128 stands for zero in the data rows.
How far apart are the two rows of each pair, measured in a hidden way? 0 means very close, and 20 very far. Two or three weighted sums of its numbers give each row a place; it is the straight-line distance between the places.
[109  70 104 105 137 162 121  93 149 123 130 171 135 134  96 127 134 138]
[137 165 137 126  93 124  77 100 115 120 131 145 116 104 183  98 118 101] >> 1
[102 129 140 123 147 145 108 110 116 139 157 110 146 176 139  81 135 145]
[136 117 107 141 128  78 111 117 115 105 122 154 128 118 126 110  85 153] >> 7
[145 115 126 126 141 167 115 122 149 151 137 163 160 164 106  87 186 141]
[183 124 130 124 139 167 133 156 131 160 125 120 130 125 103 154 138 161] >> 4
[161 159 128 119 151 131 137 170 137 108 110 142 130 161 131 128 140 175]
[102 112 103 130 137 142  78  77 115 146 124 149 174 148 143  81 154 102] >> 11
[ 79 177 151 135 116 127 139 106 106 148 124 116 114 111 178 125 116  87]
[ 98 151 182 157 125 159 146  76 155 157 149 155 146 112 150 118 154  94] >> 6
[108 118 126 140 134 156 155  94 171 149 140 169 147 130 112 132 167 118]
[127 110 148 121  79 120 106 139  89 129 134  93  73  65 147 122 112 110] >> 12
[121 176 150 145 145 162 116 103 114 170 142 108 104 100 148 130 124 145]
[114 138  98  86 155  87 130  85 128  86  87 134 172 161 135 111 102 118] >> 15
[108 127 127 132  85 137  95 108 113 133 132 150 112  74 132 113 141  84]
[115 122 146 186 100 132 180 141 137 167 169 104 112 113  92 147 134 117] >> 8
[190 144 143 103 154 109 108 166  90 108 102 131 136 133 123 128  88 165]
[108 148 114 136 105 113  96 119 117 121 109 128 122 110 137 117 127  89] >> 12
[135 105 112 120 128 106  93 130  90 145 150 128 144 115 120 109  95 108]
[110 127 128 125 137 129 137 109 112 139 125  92 127 120 150 113 138 112] >> 11
[ 92 114 115 107 121 104 125  92 112 103 100 132 151 149 104 119  86  98]
[114 135 121 101 154 143 108 124 100 134 106  82 113 145 132 104 140 148] >> 5
[149 127 100 132 178 137 145 139 163 140 143 121 140 147 153 129 149 171]
[135  76  82 116 162  98 160 123 152 110 113 146 118 135  83 156 126 148] >> 12
[145 166 143 147 118 144 131 119 155 160 150  99 115  94 136 132 151 110]
[121 116 133 155 101 107 159 124 123 148 183 125  92  71 135 125 107 116] >> 8
[180 138 149 150 117 141 140 176 123 147 142 112 100  98 105 179 107 140]
[107 146 153 171  94 118 121 143 113 117 159 128 109  92 113 151 104  94] >> 6
[143 152 113  78 170 102 152 144 140  77  79 114 121 163 144 176 104 136]
[101 139 147 144 112 143 179 115 178 122 106 112  95  91 148 140 179 102] >> 14
[ 98 140 147 149 109 129 111 107 124 150 154 166 154 137 116 134 104  94]
[143 141 137 130 137 139 177 159 181 119  92 135 127 157 133 175 171 137] >> 4
[140 128 173 163 154 158 121 102 142 150 173  81 108 122 135 119 128 136]
[165 136 148 120 163 108 132 169 136 100 126  81 106 150 162 139 135 162] >> 4
[180 142 141 144 118  79  94 162  73  97 115 152 148 110 159 119  87 153]
[127 117 126 112 105 178 137 152 150 162 155 107 123 139 137 122 176 116] >> 13
[ 76 116 156 176  75 103  98  81  92 136 133 165 131  94 102  94 118  68]
[164 113 124 103 145 118  90 139  97 125 117 140 121 142 139 116 122 165] >> 14
[122 126 137 148 144 127  95 112  77 165 161  97 137 144 116  97  86 128]
[ 95 162 153 134 139 152 122  83 119 162 159 126 127 136 155 117 120 125] >> 11
[112  87  72  92  79 130 109 115 141 114  95 141 136  95 102 108 134 105]
[ 87 127 121  85 118 116 108  95 115  90  85 110 112 112 108  90 121 102] >> 9
[149 128 163 155 164 143 102 129 120 118 162 152 161 156  97 131 111 133]
[175  87 117 107 155 136 113 154 128 118 110 103 121 132  77 127 154 157] >> 8
[121 131 164 155  82 139 153 119 161 154 160 133 127  96 151 119 158 119]
[131 124 144 120 150 144 140 149 102 138 135 124 131 140 132 171 100 145] >> 3
[145 124 118  83 130 151 142 138 130 142 106 119 133 100 110 118 151 129]
[ 83 128 137 110 139 135 111 117  78 147 128 130 150 152 156 123 111 106] >> 7
[111 115 109 138 148 111 130 105 116 149 166 151 147 125 113 101 102 126]
[125 127 122 120 154 137 132 111 124 146 141 127 125 157 134 111 112 167] >> 6
[130  93 107 108 121 118 119 138 133  82  93 129  97 104  98 147 132 117]
[136 143 123 108 166 116 157 123 138 126 124 113 108 135 141 155 124 136] >> 5
[ 65 135 131 121  94 106 128  77 137  86 109  93 110 104 119 109 120  73]
[117 143 104 109 111 125  85  83 114 127 127 155 124  99 164  76 110 111] >> 8
[150 178 177 183 142 102  93 113 111 117 142 139 108 101 142  94 102 179]
[113 157 131 122 123 143 130 113 143 147 112  90 116 113 153 121 172  98] >> 4
[149 159 133 119 191 150 119 124 134 142 133 137 144 149 128  96 132 191]
[127 138 139 145  90 157  80 128 121 153 142 109 102 121 119 116 137 105] >> 14
[166 105 100 117 136 102 125 157 129 119 124 157 155 131 134 125 123 134]
[164 142 150 168 162 115 143 140 122 151 183 138 152 151 129 144  89 158] >> 2
[150 140 160 126 161 148 139 144 118 133 128 155 147 144 154 164 123 150]
[ 85 119 158 176 120 136 115  80 141 136 177 159 143 138 111  91 124 102] >> 4
[108 132 114 103 115 163 148 109 178 130 116 131 161 131 141 131 183  88]
[135 141 139 137 153 113 177 150 160 125 119 104 117 124 129 178 153 123] >> 5
[140 124 115  92 148 108 111 128 103 120 119 168 165 157 109 118  89 138]
[145 133 138 119 104 147 153 141 193 125  99 104 119 120 154 141 192 118] >> 8
[117 123 104  75 152 110 138 131 117 116  87 152 156 174 141 155 115 127]
[108 115  95  76 152  96 178 116 162  73  87 108 121 147 143 154 121 147] >> 5
[134 151 129 143 101 144 100 117 129 139 118 118 126 114 150 136 129 104]
[167  90  84  93 176 154 115 154 128 121 103 141 148 148  81 147 130 164] >> 11
[130 168 149 112 150 130 113 147 103 113 104 141 145 159 137 125 103 146]
[125 124 114  97  76 115 146 167 137  84  83 107  99  96 122 162 127  83] >> 8
[131 147 161 143 122 145 146 126 177 138 130  90  87 123 138 141 168 143]
[115 111 105 107 106 121 113 112  92 133 114 107  70  65 139 113 128 106] >> 6
[141 163 165 126 100  94 123 144 110  79  82 159 135 107 148 132  96 137]
[150 101  71  90 100 141 149 177 145 133  93 141 142 132 108 172 152 128] >> 7
[136 140 129 158 146 123 148 119 132 160 143 158 148 149 111 124 128 164]
[107 175 159 143 123 154 107  92 134 141 134 132 115 118 178 128 131 105] >> 12
[ 83 139 108 127 122 135 104  82 145 115 105 106 101 132 132  97 132 123]
[121 114 124 130 117 125 154 131 155 114 114 139 112 145 137 128 166 138] >> 7
[126 126 154 174 123 134 150 111 135 163 179 102 107 101 114 118 131 135]
[115 151 131 106 123 127 166 149 150 128 112 141 144 144 150 189 137  87] >> 6
[147  91  75  93 125 179 153 172 158 160 122 123 130 149  94 155 188 137]
[130 141 148 154 168 157 103 131 100 169 165 101 135 165 141 118 131 148] >> 4
[150 123 124 114 109 171 136 135 160 157 128 120 135 128  98 130 180 117]
[145 121 102 141 150 142 120 149 112 170 160 139 150 165 133 127 141 153] >> 8
[105 167 178 145 145 133 123  90 122 123 139 148 143 150 147  88 145 138]
[126 137 132 131 114 182 124 119 139 155 154 101  95  76 167 132 164 121] >> 4
[160 171 144 151 112 119 138 123 149 131 117 164 135  94 132 145 134 128]
[112 146 160 159 157 148  98 128  78 156 158 119 159 170 155  93 120 145] >> 5
[140 143 146 137 122 111  80 115  74 124 117 123 119 105 132 106 101 110]
[131 146 136 112 149  98 144 103 138 101 120 111 155 138 145 109 126 120] >> 12
[123 137 138 107  78 112  97 140  79 114 110 156 140 124 128 138 105  83]
[110 128  94 115 116 113  65 103 103 109 112 172 168 151 120  69 102 124] >> 18
[120 142 153 159 105  82 130  90 129 119 135 150 121 115 143 106 114 102]
[152 162 121 140 152 103 151 163 132 122 110 164 156 135 154 130 131 161] >> 11
[122 111 132 123 110 150 165 138 170 133 137  86  83 102 141 160 161 125]
[113 133 173 159 110 121 104 116 121 127 151 157 152 136 122  88 124 132] >> 5
[148 127  91 137 160 150 129 149 123 156 138 122 116 140 130 146 131 141]
[158  90 104 111  95 140 153 171 148 125 120 130 118 105 108 166 137 127] >> 9
[102 128 130  97 128 133 117 116 102 119 134 159 124 123 146 126 103 127]
[141 117 115  77 131 138  98 145  94 104  99 130 107 132 127 115 100 159] >> 5
[145 120 110 110 111 143 120 143 108 137 117 130 114 101 107 143 117 130]
[138 119 114 110 147  87 114 109 116  93  88 116 104 111 114 111 100 168] >> 4
[114 189 155 155 104 146 150 124 123 175 154 161 126  98 177 131 140 103]
[166 101 112  90 137 147  98 141 141 111  93 108  83 108 100 107 177 158] >> 8
[ 97 163 144 142  97 114 123 110  92 140 125 137 137 115 163 123  96 103]
[158 140 131 133 125 140  76 143 114 115 125 123 134 127 166 114 133 146] >> 14
[190 151 136 131 160 128 179 181 185  99 109 128 155 122 148 187 148 157]
[154  93 119 136 133 180 143 140 160 181 173  93 129 108 131 134 178 131] >> 5
[113 109 122 114 128  91 107 103 120 115 125 148 141 142 131  88 117 120]
[137 139 142 119 137 126 110 113 113 125 139 119 140 116 172 105 114 141] >> 5
[162 148 138 126 151 115 135 153 127 128 106 121  89 114 168 119 156 176]
[ 79  80 123 160 114 161 130  94 138 174 195 168 177 145  89 103 141  77] >> 13
[128 170 142 130 115 114 115  91 123 111 123 134 148 116 141 118  96 106]
[ 88 117 101 128 118  92 153 115 148 103 123 114 115 118 126 157 107 103] >> 7
[106 110 136 137 132 111 109 103 138  75 114  84  75 116 103  94 122 152]
[116  99 122 129 140 115 162 135 158  86 112 175 177 156  84 172 119 104] >> 8
[131 119  97 103 139 120 144 134  99 139 123 127 117 136 114 134 109 139]
[139 116 124 119 184 131 130 121 137 131 143 158 173 176 119  92 142 172] >> 14
[153 146 144 164 149 173  87 133 105 173 176  92 106 126 146 113 135 149]
[137 112 106  84 181  85 114  96 115  93 106 101 112 159 112 109  81 170] >> 3
[119 159 127  95  93 102 162 148 121 104  69 135 138 107 152 134 131 127]
[123 128  98 102  93 108 104 113 105 114 116 123 100  89 108  85  98 117] >> 13
[158 129 161 152 160 125 115 170 101 135 154 138 164 171 125 155  99 160]
[157 133 158 127 116 128  93 147 105  98 118 119 102  88 116 107 123 157] >> 11
[129 156 127 141 135 104  91 115  71 125 115 118 109 104 122  94  90 133]
[102 142 112  99 138  94 148 142 115 113  99 138 158 162 183 180  91 110] >> 5
[144 123 101 133 113 127 118 129 123 150 111 159 117 111 114 115 141 156]
[139 137 125 103 173 117 117 121 143 104 108 131 139 164 131 121 142 137] >> 18
[141 129 123 119 123  96 156 119 159 102 100 132 129 105 150 158 125 107]
[139  88  92  99 177 149 140 121 146 147 141 117 140 183 122 108 143 178] >> 9
[155 130 132 148 115 156 137 162 152 166 131  82 115 122 103 160 160 122]
[ 73 129 133 138 146  97 108  84 107 115 140 129 147 188 135  86 113 114] >> 2
[178 144 130 133 160 131 139 183 118 137 142 138 137 143 119 172  93 175]
[115 119 138 144 118 103 135 100 115 129 133 130 123 101 140 104 133 129] >> 16
[139 157 165 175 108 135 128 105 152 149 180 116  85  78 113 116 121 123]
[131 100 104 133 128 102 142 132 148  92 100 122 137 132  78 157 116 103] >> 11
[169 124 115 111 112  76 100 155  87  83  98 174 143 109 139 114  91 146]
[157 115 104  70 145 126 151 128 140 125  92 158 155 146 122 126 128 164] >> 2
[ 93 107 121 141 113 180  99 108 117 180 177 139 178 150 142  98 140  92]
[103 149 145 125 126  98 140 119 131  89 109 137 127 114 153 143 101 123] >> 11
[105 132 123 150 137 122 121  87 127 149 111  79 112 127 139 113 135 121]
[ 91 106  80 118 149 121 130 104 100 158 133 112 158 157 152 125 120 107] >> 7
[121  68  73  94 169 162 116  94 130 164 134 127 149 160  78 100 153 131]
[165 140 155 143 136 121 148 170 130 132 113 110 124 121 124 162 138 156] >> 10
[137 130 118 120 114 129 134 134 129 143 130 108 114  98 140 132 128 139]
[139 119 125 109 118 126 121 113 117 128  97 138 131 120 130 126 115 130] >> 4
[146 124 116 104 128 112 138 159 106 120  88 140 123 128 123 152 126 126]
[119 160 152 131 147 140 142 113 171 103 120 151 149 141 173 140 160 125] >> 9
[179 142 164 197 133 159 102 155 120 177 181  90 118 104 136 115 158 133]
[148 104 100 114 137 142  90 130 112 141 139 166 149 143  95 106 110 155] >> 1
[137 141 117 144 165 108 113 154  99 138 113 176 182 197 120 150 106 143]
[128 129 114 121 118 119 132 136 133 124 119 180 173 136 121 141 145  94] >> 10
[124 140 111 116 125 140 166 139 151 147 128 126 155 115 145 149 150 106]
[128 132 137 150 100 158 145 154 145 127 126 155 144 123 126 156 161 126] >> 10
[139  88 123 144 142 167 154 134 164 140 144 144 158 118 115 151 160 132]
[145 144 140 137 123 148 147 177 140 162 149 121 143 132 133 169 126 138] >> 5
[127 123 161 131 149 137 152 126 154  90 126 157 140 153  89 133 134 146]
[118 139 139 133 157 164 149  81 162 169 137 100 118 123 108 109 164 134] >> 12
[103 149 152 137 153 195 158 120 176 166 141 135 131 175 113 157 183 113]
[119 105 116 114 121 142 121 116 143 132 148 132 143 119 126 129 111 119] >> 15
[117 112 162 167 150 107 166  93 177 113 143 148 157 149 100 128 146 141]
[144 170 178 151 135 133 138 160 140 101 128 176 166 147 150 149 145 130] >> 6
[108 126  96 117 109 150 131 119 147 147 142 108  98 100 164 101 154 132]
[ 91 109 126 148  78 141 159 124 168 139 157 157 121  96  88 131 151  90] >> 8
[105 104 103  98 130 155 142 125 121 162 127 163 135 150 116 107 160 130]
[ 93  84  86 114 110 146 126  78 165 138 130 143 131 121 101  85 161  98] >> 10
[133 122 122 150 120 125 137 112 134 142 144 114 127 112 112 149 137 108]
[135 126 137 135 124 138 118 147 124 128 126 115 113 129  97 141 126 115] >> 10
[124 113 145 161 162 158 139 114 153 158 158 132 148 149  94 144 165 126]
[116  94 114 125  98 148 137 123 174 124 167 153 110 135 119 135 140 122] >> 14
[ 94 133 102 102 123 114  84  89 103 111 104 127 132 151 165  90 106 103]
[157 107 111 121 120 118 146 154 137 102 132 127 115  81 138 141 138 134] >> 9
[ 98 129  94 106 113 131 164 103 168 134 119 101 108 113 157 135 149 105]
[133 103 108 108 128 109 190 154 166  90  88 121 137 126 103 162 130 137] >> 5
[129 117 118 122 130 143 117 144 118 113 127 134 131 133 126 132 127 127]
[125 125 118 102 115 169 117 127 139 163 144 117 105 111 166 139 136 111] >> 6
[134 119 119 121 126  98 135 125 135  80 120 146 140 121 153 127 126 125]
[179 133 151 137 150 159  93 163 113 121 149 113 126 124 116 137 128 141] >> 7
[152 142 135 128 129  82 140 166 113  93 102 128 127 130 162 174  81 128]
[175 177 149 117 136 145 137 150 150 122  88 103 112 102 164 140 165 141] >> 5
[143 101 106 111  98 126 157 140 148 146 129  74  87  78 133 146 147 115]
[109  92 126 133 128 136 148 113 141 120 150 131 144 129  83 154 102 109] >> 7
[121 136 117 133 158 117 104 128 118 101 104 133 140 167 100 123 125 124]
[129 135 109 105 137 131 118 109 129 120  88 170 128 136 150 111 156 138] >> 10
[109 110 153 132 160 115 145 109 131 121 139 136 175 178 135 153 115 116]
[ 97  97 115 128 139 105 112  83 115 142 135  77  86 120  94 102 107 134] >> 8
[143 113  81 107 138  84 153 130 139 116 125 128 129 142 135 150 105 118]
[157  99 121 111 155 145 150 182 151 112 103 155 156 163 103 150 178 150] >> 7
[149 115 124 128 115 120 115 147 105  94 108 121 123 100  79 120 102 144]
[174  95 103 107 146 114 105 159  86 135 149 112 108 122 109 130  77 160] >> 10
[ 85 135 136 177  92 116 113 107 100 140 146 119  80  86 129 111 117 108]
[128 149 122 139 132 149 113 130 111 140 103 128 108 131 127 106 154 143] >> 7
[110 146 126 104 128  89 166 103 151  96 101 113 107 127 189 141 123 128]
[158 139 144 134 129 131 126 155 112 126 112 116 139 116 118 166 114 124] >> 7
[129 130 109 134 114 151 126 140 129 156 150 108 109 137 113 124 124 134]
[147 112  82 104 132 145  94 145 113 142 126 173 159 154 143 138 114 140] >> 5
[ 86 115 141 130 125 135  85  84 103 137 138  86 112 130 135  87 137  99]
[121 109  96 137 141 156 127 135 101 183 169 133 133 151 116 159 111 136] >> 8
[116 131 141 140  84 106 139 117 160 103 135  87  89  76 119 127 137  97]
[166  96  91  92 117 135 115 128 129 131 110 161 145 100 105 147 111 121] >> 12
[149 114 114 111 134 132 117 121 137 114 104 136 111 101 126 138 141 126]
[ 90 149 164 139 162 163 132  71 157 146 117  92 126 130 135 111 157 125] >> 5
[106  92 112 148 106 100 165 138 138 143 175 119 120 114  90 157 110  82]
[143 113 105 145 103 136 120 137 144 150 168 148 171 138 103 136 127  99] >> 13
[115 140 137 121 100 141 144 138 139 105  81 139 121 103 125 151 141 119]
[118 133 133 150 142 128 104 103 120 111 120 119 121 116 135 105 140 136] >> 9
[128 109 114 133 105 104  80 118  82 141 131 126 114 108 130 125  93  98]
[126 127 139 148  89 145 133 120 123 176 166 149 138 102 144 144 139  86] >> 3
[ 95 155 158 123 114 141 104  72 124 128 157 137 136 130 190  87 110  95]
[129  81 117 115 135 136 156 102 182  98 107 142 134 116  86 109 171 159] >> 9
[114 151 144 108 129  96 134 129 130  89  97 118 121 164 120 108 108 146]
[ 82 140 157 129 113 137 113  75 123 147 142 124 113 139 128 102 121 106] >> 7
[ 91 145 129 133 125 135 103  89 125 125 129 173 194 162 158  92 135  78]
[158 110  86 116 175 161 117 142 132 155 117 116 138 141 128 105 169 179] >> 7
[149 117 108  81 110 131 139 141 120 125  94 126 109 113 147 104 147 156]
[159 131 126 133 173 103  91 125  92 125 130 136 142 160 133  79  94 194] >> 15
[124 138 150 151 129 114 157 161 134 127 142 119 121 147 127 145 139 129]
[ 65 111 134 122 108 115 114 102 112  94 127 119 122 107 109 105 110  67] >> 5
[124 152 157 125 132 123 142 131 156 101 124 168 166 151 145 110 142 137]
[116 118 112 128 122 105 117 143 105 121 136 174 138 137 152 137 106 119] >> 6
[148 145 131 112 119 157 122 129 161 131 138 148 167 136 152 127 144 123]
[138 121 121 137 114 164 133 115 130 174 141 139 114  78 116 126 137 130] >> 15
[130 126 114 139 128  77 155 125 140 114 130 126 133 132 132 147 112 134]
[130 105 139 155 144 139 122 120 117 174 179 130 120 145 119  83 134 170] >> 5
[159 108  99 114 116 137 198 178 163 153 152 154 115 102 107 180 141 158]
[114 110 100 143 161 132 137 124 141 133 134 147 176 179 121 118 139 152] >> 17
[103 186 182 191  73 122 141 124 126 156 156 113  98  91 181 111 156  90]
[156 131 144 144 173  92 146 131 148 111 111 122 140 162 100 142 138 159] >> 16
[133 123 129 113 112 156 135 165 120 139 127  99 133 122 105 136 155 111]
[148 127 101 126 170 142 123 136 131 157 142 137 157 166 127 138 118 161] >> 14
[138 120 125 120 123 123 147 173 127 117  95  98 121 112 109 139 165 133]
[134 129 141 113 109  86 140 158 120  80  90 113 107 129 135 143 101 137] >> 7
[181 137 116  93 141 185 131 136 167 147 119 100 116 115 163 135 171 148]
[128 148 121 161 117  96 178 150 164 109 127  99 112  96 138 143 137 124] >> 6
[146 178 177 139 129 121 132 145 117 115 133 149 134 116 155 168  85 120]
[118 103 100 102 140 107 119 132  84 108  93 123 116 129 129 133  90 147] >> 13
[163 114 133 153 151  94 104 121  99 125 160  98 126 121 121 129  68 135]
[131 123 152 163 149 116 144 147 125 149 174 135 143 175 133 163  90 138] >> 9
[156 139 123 148 119 116 100 159 103 123 132 121 109 139 146 124 103 162]
[135 113 129 145 141 114 176 136 160 111 155  81  90 112 117 177 117 127] >> 10
[138 122 137 121 124 142 130 141 136 101 111 162 152 113 100 138 134 114]
[103  82 104 139 137 143 115  98 143 136 141  99 110 119 120 117 151 123] >> 6
[134 147 149 175 127 109 100 140 104 106 144 138 119 144 103  99 100 169]
[115 179 143 102 121 165 109 105 136 140 107 145 145 153 147  80 158 123] >> 3
[159 107 115  87 124 117  97 154 110  84  75 164 146 135 129 126 113 157]
[178 134 135 131 152 138 108 160 124 137 141 152 121 138 145 154 119 177] >> 3
[137  80 108 116 113 151 126 141 144 121 122 122 107 134 107 138 148 151]
[113 139 119 153 140 103 134  76 138 134 127 101  95 109 118 113 115 126] >> 9
[127  86 117 115 140 134 150 129 158 109 130 112 138 130 108 127 149 124]
[151 127 149 180 150 142 146 160 147 140 140 130 147 162 100 152 162 145] >> 12
[145 126 132 149 153 139 149 155 145 118 122 117 136 134 121 148 162 151]
[149 103 119 152 143 116 167 176 155 125 132 173 174 167  92 164 145 148] >> 4
[ 84 146 165 164  86 100 115 104 110 102 132 121 105  93 132 105 102  91]
[109 117 113 159 115 108 134  78 143 141 128 140 106  82 119 116 125 122] >> 12
[106 134 126 128 111 148 139 120 159 146 145 136 136 129 152 118 140 138]
[153 100 123 115 107 100 137 171 107 110 134 123 117 106 129 150  96 126] >> 7
[123 150 134 116 112 109 175 145 158  86  78 156 148 136 107 159 130 107]
[114 137 117 142 106  97 101 101 102 117 113 136 119  99 130  96 114 107] >> 7
[150 132 125 106 180  87 141 143 133  71 102 100 130 152 137 151  93 170]
[153 105 130 132 129 125 125 149 130 131 143 131 138 113 114 142 108 145] >> 3
[148 115 101  98 135 113  98 139 107 101  97 102 111 131  97 121 108 152]
[100 143 156 121 106 126 129 102 163  82 108  80  91 108 134 104 167  94] >> 13
[125 109 108  98 178 147 131 102 136 135 120 185 184 179 113 110 151 147]
[116 162 169 166 137 120 103  87 112 137 156 165 160 150 149  82 126 129] >> 5
[120  94 124 148 100 149 145 103 141 190 192 148 120 102 119 119 142 119]
[154 103 108 114 124  83  93 119  88 101 109 155 143 115  99 103  91 131] >> 8
[142 121 126 117 143  88 163 145 137  96 120  93  96 114 105 165 114 123]
[130  98 116 111 102 137 112 115 146 110 113 148 128 111  84 103 166 101] >> 4
[161  79  77 102 116 148 143 168 148 139 102 100 128 112  79 140 173 123]
[108 157 162 174 122 136 158 149 134 140 160 122 126 160 156 182 116 106] >> 10
[ 74 154 155 185 102 126 125 114 120 138 163  93 103 134 134 120 133  98]
[121 154 128 116 117 120 158 127 169  90 101 117  87 106 162 152 132 124] >> 9
[133 122 120 138 118 150 145 153 159 146 165 117 115 142 149 151 147 137]
[114 113  72 114  85 108 108 132  99 135 124 158 130 105 137 152  95  76] >> 10
[106 166 157 151  99 120 144 138 118 130 128 152 149 114 126 113 140 106]
[173 145 156 165 104 146 162 176 143 178 164 130 116  89 114 173 148 135] >> 4
[118 140 139 135 100 161 160 144 151 173 129 156 134 138 128 134 173 121]
[112 124 131 118 152 144 109 101 139 118 140 163 140 139 156 109 112 152] >> 18
